In the data rows, 128 means zero.
Here are some points, one per row:
[153 110 120 105 110  83 127 112 151 138 140 122 113 117 106 111  94 137 116 164 179 116 122 161
 103 157 122 166  95 130 140 117 122]
[106 120 102 102 115 143  94 100 124 110 190 121 104  98 138 134 122 187 160 100 121  90 105 104
 137 124 103 122 147 124 100 114 128]
[ 93 103 170 236 205  81 144  58 142 181  85 169 198  72 112 175 136 176  57 210 132 130  73  92
 165 113 121  89 156  93 120 126 237]
[118 168 120 114 107 109 137 118  81 132  75 211  89 166  98  72  19 103 111 161  72  99  63  74
 168 137  92 108  98 197 167 116  83]
[134  89  89 170 103 101 122 172 103 151 162  80 137 139  99  52  99 111 175 123 120 110 128 100
 139 106 185 112  94 160 149 155 255]
[136  83 130 131 114 104 102 139 138 152 110 105 118 152  93 143 133 142 110  99 128 102 124 133
 128 121 114 155 134 120 126 169 120]
[102 135 147 153 163 125  98 124 166 168  96 125 154 129  90 137  98 128 138 117 137 158 185 174
 147  92 139 135 132 134 164  86 112]
[118 103 131  97 129 174 123 132 138 133 130 128 131 144  73  75 161 110 113 153 176 121 173 126
 116 137 124 122 105 115 144 135 124]
[ 96 122 133 127 130 117 124 148 135 159 127 147 171  98 187  87 131 111 102 103 121 145 121  98
 133 110 110 132 113 114 188 135 105]
[ 95 145 156 125 117 103 122 102  60 123 110  83 146  81 104 168 146 105 103 104 132 100 216 131
  95 136  85 130 148  82 108 115 214]
[118 192 140 144 124 117  96  96 132 204 116 119 119 129 104 121  86 129 117 108 152 159 156 133
 114 115 145 116 180 139 116 113 109]
[109 248 153 133 189 132 116 157 223  99 130 106  91 105  94 119  82 132  91  99 158 108 136 136
 123 120 105 100 157 120 160 125 141]
[135 108 136 133 135 121 132 151 181 141 137 106 100 138 138 103 106 129 106 152 115 136 104 100
 107 201 113 121 120 120  91 124 113]
[163  97 160 175 153 132 188 174  99 152 114 141 102 150 118 171 159 150 111  64 145 106 141 105
 148 128 131 128 164 108 146 174  89]
[160 103 148 140 139 233 128  98 120 129 116 129  92 137 131  90 125 104 104 130 145  90 140 157
 159 147 113  64 162 111 192 121 148]
[ 77  54 112 198 128  86 141 109 114  91 110 146 104 212 138 126 166 109 126 132 111  87 146 101
  90 118  85 106  89 114 122  74 101]
[143 105 142 123 106 172 130 132 130 143 128 136 122 182 134 111 181 123 106 179 178 178 128  98
 108 106 115 111 134 139 133 135 124]
[100  97 114 119 115 223 180 130 178 142 110 136 113 139 131 122 154 112 129 134 114 142 124 126
 132 103 101 134 118 124 125 196 129]
[128 116 135 115 136  95 107 148 117 138 105 109  98 135 233 136 137  96 104 127 111 131 128 131
 130 109 126 113 112 137 132 113 125]
[160 105 107 120 102 127 133  93 140 128 128 106 106 133 118 147 125 104 147 121 138 125 111 120
 132 139 135 115 102 120 119 139 118]
[188 140 114  88 172 153 109 129 110 197 190 119 129 167 113 126 162  81 121 146 126 141 159 112
 128 162  93 116 138 106 131 105 124]
[177 116 128 133  96 121 178 106 129 127 115 119 114  99 124 166  98 138 134 127 134 133 145 111
 113 190 125 132 115 136 135 112 103]
[119 108 122 126 133  97 110 141 115 113 106 106  97 147 200 124 131  91 111 124 125 127 127 125
 129  95 117 113 107 119 130 125 126]
[168 130 116 129 122 209  85 117 154  80 134  95 253 186 203 161  65 222 179 135 144 183 132 100
  91 150 103 172  63 118 166 133 156]
[131 178 101 125 141 140  90 137 125 111  68 147 107 182 146 235  90 105 154 164 185  91  77 152
 172 113 120 108  94 131 115 165 117]
[ 99 108 116 163 142 186 101 143 135 172 167 135 134 106 184 103 186  93 140  87 197 113 105 159
 123 241 153 156 120  92 136 133 114]
[ 93  79 113 108  99  89 145 113 121  52 113 164 106  63 161 166 155  98 116 132  96 131 128 196
  77 121 116 123 111 130 255 121 106]
[ 95  91  86 105  86 116 119 108 131  83 129 187 124  81 119 129 108 221  96  78 145  92 175 100
 142 109 168 154 114 109  91 116 118]
[166 164  43 173 150 129 112 152 101 114 100 124  95 113 133 140 153 154 127 251  74 165 154  62
  95 128 196 158 251  90 147 174 102]
[192 106  93 134  79  81  99 104 127 132 126 134 131 157 106 161 174 146 126 111 126 132 135 115
 174 174 104  84 150 150 122 133 107]
[110  89 100 119  91 175 120 176  89 113  98  93 105 142  93 110 103 205  80 103 154  97 123 127
 123  71 115 104 163 126 100 122 131]
[112 109 140  79 102 104  89 147  96 144 146  87 110 125  99 165 124 113  95 159 142 148 102 176
 120 121 144  63 160 118 124 145 129]
[110 122 109  78 135 110 112 177 114 124 222 236 105 107 165 133 111 151 168 112 123 123 145 117
 143 116  87 130 128  73  72 149 165]
[118 103 157 111 198  76 135 114 101  44 133 131  71 133 113 108 135 167 158 113 213 255 114 126
 204 139 152 131  87 107 128 170 139]
[125 138 111 120 151 100 111 132 138 114 107 103  85 111 203 126 120  99 105 124 103 114 110 111
 117 120 116 111 108 119 127 124 132]
[ 96 138 120 104 121 114 117 121 141 176 129 133 184 119 178 101 143 111 107 125 125 143 136  98
 126 100 129 127 103 118 164 112 106]
[114 102 122 105 150  83 108 180 152 127 107  96  97 146 164 121 135  97  93 121 109 132 123 115
 129 100 127 120  94 128  90  99 103]
[112  77  96 108 112 173 111 170 143  96 120 165 137 101 131 122 108 116 153 164 169  91 101 113
  93  48 125 133 246 120 118 104  96]
[145 150 182 109 105 226  78 137 101  78  91 120 146  73  92 138 181 116 106 147  93 161  97 110
 162 132 176 122  65 104  81 112 131]
[140 122 150 121 148 111 176 135 146 110 156 105 240 144  77 169  84 129 124 161 114  92 137 149
 115  90 141  72  97  86 137 109  85]
[ 87 137 117 102 143 124 103 108 118 123 170 110 130  95  80  68 150 114 104  92  75 170  94  68
 101  77  98 132  94  98 184 165 110]
[187  98 133 108 119 135 126 120 136 156 113 145 111 150 108 153 103 135 105 132 119 143 132 131
 138 101 119 119 139 135 120 166 124]
[127 141 122 255  84 152 146  82 115 117 255 139 109 159 156  88 105 112 111 148  79 130 127 255
 186  71 150 129 118  81  99 145 100]
[185 123 146 137 108  98 175 153 128 148 128 149 152 121 108  98 129 133 112 120  99 143 153 161
 136 141 109 136 125 122 119 150 106]
[164 107 207  98 142 159 150 100 134 156 122 143  85 108 126 147 107 141 109 125 148  95 120 178
 118 113 116 156 129 133 157 128 138]
[ 72 154 115 110  89 100 141 102 137 230 131 129 160 141  98 141 154 189 129 118 130 179  95 207
 106 117 187 148 122 172 143 128  98]
[117 124 102 125 118 120 123  88 127 133 173 122 112 108 113 139 117 103 166 101  97 113  98 122
 109 106 142 130 123 194 137 146 249]
[ 75 101 102 148 112 130 145 123 106  89 108  99 130 147  92 154  97 103 139 126 206 138 133 115
 165 138 118 109 120 119 123 146 108]
[ 49 149 155  72 124 117 105 128  90 176  99 124 121 136 124 151  78 136 148 114 110 130 156 148
 133 221 158  92 163 126 135 225 111]
[100 229 120  88 104 134 201 114  80 113  95 152 112 234 128 114 165 129 120  77 131 147 114 108
  75  86 170 133 103  87 171  72 147]
[174 142 192 130 130 101 121 147 109 145 150 119 158 121 104 130 137 130 114 125  97 132 136 131
 123 124  91 147 112 117 119 145 103]
[108 165 154  95  96 131 127 139 134 113 129 123 135 121 127 124 148 112 135 173  88 155 113 176
 111 150  92 122  90 119  76 146 136]
[ 87 117 137  93 126 145 157 162 135 146 107 106 149 128 119 114 143 121 121 177 100 134 111 166
  98 142 117 144  94 112  81 120 134]
[119 122  92 205 133 123 112 133 171 157  82 136 141 113 101 145 100 108 163  75 103 213 137 142
 130 115  81 129 163 131 141 113 133]
[111 125 113 171 115 117 106 173 128 123 150 119 133 108 102 143 119 110 148 108 125 110 153 119
 113 129 157 134 113 238 129 104 133]
[108 125  93 105 135 152 105 153  48 139 118 118 128 139  88 184 124 115  96 146  88 101 105 126
 255 176 143 236 127  91 177  53 135]
[102 160 142 118 127 120 119 118 145 130 135 133 160 104 208  96 142 117 108 116 106 141 137 105
 137 111 132 121 116 111 172 123 117]
[146 115 120 119 116 165 124 119 147 146 130 138 131 116 122 103 126 125 118 160 146 120 103 129
 109 170 132 122 121 124 126 155 127]
[145 121 119 120 114 148 186 139 143 134 124 145 112 164 139 138 175 125 114 152 134 150 128 130
 125 162 124 104 126 119 119 123 131]
[121 109 120  81 103 110  92 134 103 132 149 217 119  92 170 128  98 188 134 128 146 111 198 122
 134 113 140 125 140 120  82 100 118]
[ 95 127 118 107 136 132 104 117 107 119 216  85 103 111 129 138 118 191 134 139 167  89 106  85
 130 116 144 112 126 120 107 107 100]
[110 153 118 117 123 111 119 149 183 116 113 123 124 123 104 146 115 123 141 121 103 217 141 172
 145  98 103 142 188 130 132  94 132]
[186 114 147 138 100 145  59 108 126  71 136 123 129 136 110 119 146 144 111 141 139 139 153 160
 126 158 139  62 134 127 144 127 111]
[145 145 129 115 155 119 142 174 103 172 131 100 104 129 164  89 177 255 255 152 113  80 118 151
 160 115  67  86 146 133 163 104 129]
[104 132  81 118 253 155 121  74  72  65  69 138 176 141 123  59 148 157  96 105  88 116 150 194
 109 164 136  93 123 255  83 141  97]
[ 99 126 153 137 109 108 152 137 158 156  88 118 178 138 255  92 105 118 104 115 136 115 137 113
 180 111 166 118 120 135 110 138 115]
[154 170  97 120 194 132 178 146 110 107  94 114 119  88 144 114 121 108 165 117 145 101  95 200
 109 114 136 184 117 127  93 119 126]
[106 104 189 123 131 133 132  92 103  80 161 119 166 228 149  93  66 116 115 102 107 137 115 123
  80 186  99 205 244  95 105 112 184]
[128 133 111 136 101 158 167 125 143  92 113 114 124 110 129 163 134 129 142 130 141 117 110 137
 105 192 127  99 137 119 111 114 123]
[143 122 114 110 164 115  30  61 242 144  97 144  96 194 112 165 182 133 126 107 101  90 114 136
 118 104 157 192 144 122 110 131 153]
[135 213 170 198  98  82  84 121  60  99 101 128 172 134 112 110 172 107 166 170 172  66 131 137
  90  97  93 225 121 123 128 225  84]
[152 102 130 120  99 176 114 124 120 124 112 129 136  93 122 104 140 118 133 166 103 148 123 145
 125 144 107 135 121 131 124 122 119]
[172 191 106  62 105  90 180 112 161  70 196  99 243 124 129 146 169  88 101 100 137 109  99 108
 210 111 113 126 224 173 134 149 112]
[127  91 175 127 186 106 103 159 126 120 146 183 167 130  86 145 107  63 255  88  74 103 126 100
  91 118 243  71 131  74 130 111  94]
[197 157  99 113 180 167 164  77  98 165 133 110 129  86 155 117  96  84 130 150 164 134 179  98
 115  82 142 146 102 135  85 134 113]
[150 107 127 140 113 159 173 113 141 129 124 115 103 103 115 152 109 131 140  98 139 122 120 103
 118 158 127 138 124 126 130 162 107]
[133 138 115 138 114  91 111  90  94 120 129  94  83 120 233 136 131  93 119 110 110 120 134 108
 112 116 133  90 118 120 135 103 119]
[114 103 133 128 165 151 168 100 142 143 139  88 109 143 121 220 139 166 123 109  72 114 144  90
 130 112 120 137 113 144 112 193  93]
[169  93  91 119 187 101 145 152 118 123 115 124 162 103 111  95 135  95 145 103 164 122  73 170
 105 147 107 147 140 103 105 103 131]
[145 149 146 143 122  93 144 151 214  73 117 106 119 144  88  63 140 133 107 145  96  68 203 109
 198 148 146 172  87 108 134 143 117]
[180 108 162 102 109  78 144  98 146 119 132 100 103 109 111 128 103 149 115 144 138 105  92 157
  98 122 150 139 102 117 150 101 136]
[121 124  73 117 145 119 188 106 140 142 177 127 107 133 107 133 112 124 118 188 142 146 144 122
 103 175 115 135 102 110 132 133 110]
[ 69 113 205  94  89 126 184  73 159 124  88 104  89 112 115  85 163  80 244 195 149 140 148  85
 188 135 139 150 200 179 105  99 129]
[112 128 118 148 133 119 116 208 115 135 160 131 138 118 104 142 113 107 126 121 128 112 165 133
 115 118 164 134 105 209 128 114 179]
[192 135 165 118 117 151 155 159 125 122 103 146 132 136 135  87 161 175  80 105 136 125  74 114
  92 157 185 155 162 139 120 141 139]
[118 198 142 232  99 125 113 168 157 139  92 106 124 101 112 139 100 136 137  91 124 176 126 134
 122 136 142 117 151 113 130  99 145]
[139 174 108 130 113 127 143 173 137 112 121 206 126 131 129 171 146 109 149 128 125 107 181 136
 122 127 140 108 101 190 135 134 255]
[188  96 139 134 121 137 144 101  79 149  81 115 153  95 125 117 130 110 154  78 122 143 109 116
 122 106 108 177 125 150  78  97 137]
[ 92 218 109 157  96 126 115 103 144 152 124 175 138 118  87  97 163 115 124  90 138 121  91  66
 122 124  82  87  80  92  99  83  98]
[105 122 189 196 167 137 118 183 120 108 255 168 104 126 136 191 137 118 109 135 137 144 124  84
 105 124 139 159 119 255 137  91 123]
Along one direction, these points spread out more than along any other. How far along it is each point below, from 0 to 99? 50 is the average, and the first point above lies past it. One standard deviation of the points above along it is 16.
[180 108 162 102 109  78 144  98 146 119 132 100 103 109 111 128 103 149 115 144 138 105  92 157
  98 122 150 139 102 117 150 101 136] 59
[ 75 101 102 148 112 130 145 123 106  89 108  99 130 147  92 154  97 103 139 126 206 138 133 115
 165 138 118 109 120 119 123 146 108] 57
[ 95 145 156 125 117 103 122 102  60 123 110  83 146  81 104 168 146 105 103 104 132 100 216 131
  95 136  85 130 148  82 108 115 214] 40
[ 99 126 153 137 109 108 152 137 158 156  88 118 178 138 255  92 105 118 104 115 136 115 137 113
 180 111 166 118 120 135 110 138 115] 38
[102 135 147 153 163 125  98 124 166 168  96 125 154 129  90 137  98 128 138 117 137 158 185 174
 147  92 139 135 132 134 164  86 112] 34
[111 125 113 171 115 117 106 173 128 123 150 119 133 108 102 143 119 110 148 108 125 110 153 119
 113 129 157 134 113 238 129 104 133] 14
[145 149 146 143 122  93 144 151 214  73 117 106 119 144  88  63 140 133 107 145  96  68 203 109
 198 148 146 172  87 108 134 143 117] 54
[169  93  91 119 187 101 145 152 118 123 115 124 162 103 111  95 135  95 145 103 164 122  73 170
 105 147 107 147 140 103 105 103 131] 61
[121 109 120  81 103 110  92 134 103 132 149 217 119  92 170 128  98 188 134 128 146 111 198 122
 134 113 140 125 140 120  82 100 118] 36
[ 99 108 116 163 142 186 101 143 135 172 167 135 134 106 184 103 186  93 140  87 197 113 105 159
 123 241 153 156 120  92 136 133 114] 66
[139 174 108 130 113 127 143 173 137 112 121 206 126 131 129 171 146 109 149 128 125 107 181 136
 122 127 140 108 101 190 135 134 255] 14
[106 120 102 102 115 143  94 100 124 110 190 121 104  98 138 134 122 187 160 100 121  90 105 104
 137 124 103 122 147 124 100 114 128] 45
[145 150 182 109 105 226  78 137 101  78  91 120 146  73  92 138 181 116 106 147  93 161  97 110
 162 132 176 122  65 104  81 112 131] 68
[100  97 114 119 115 223 180 130 178 142 110 136 113 139 131 122 154 112 129 134 114 142 124 126
 132 103 101 134 118 124 125 196 129] 71
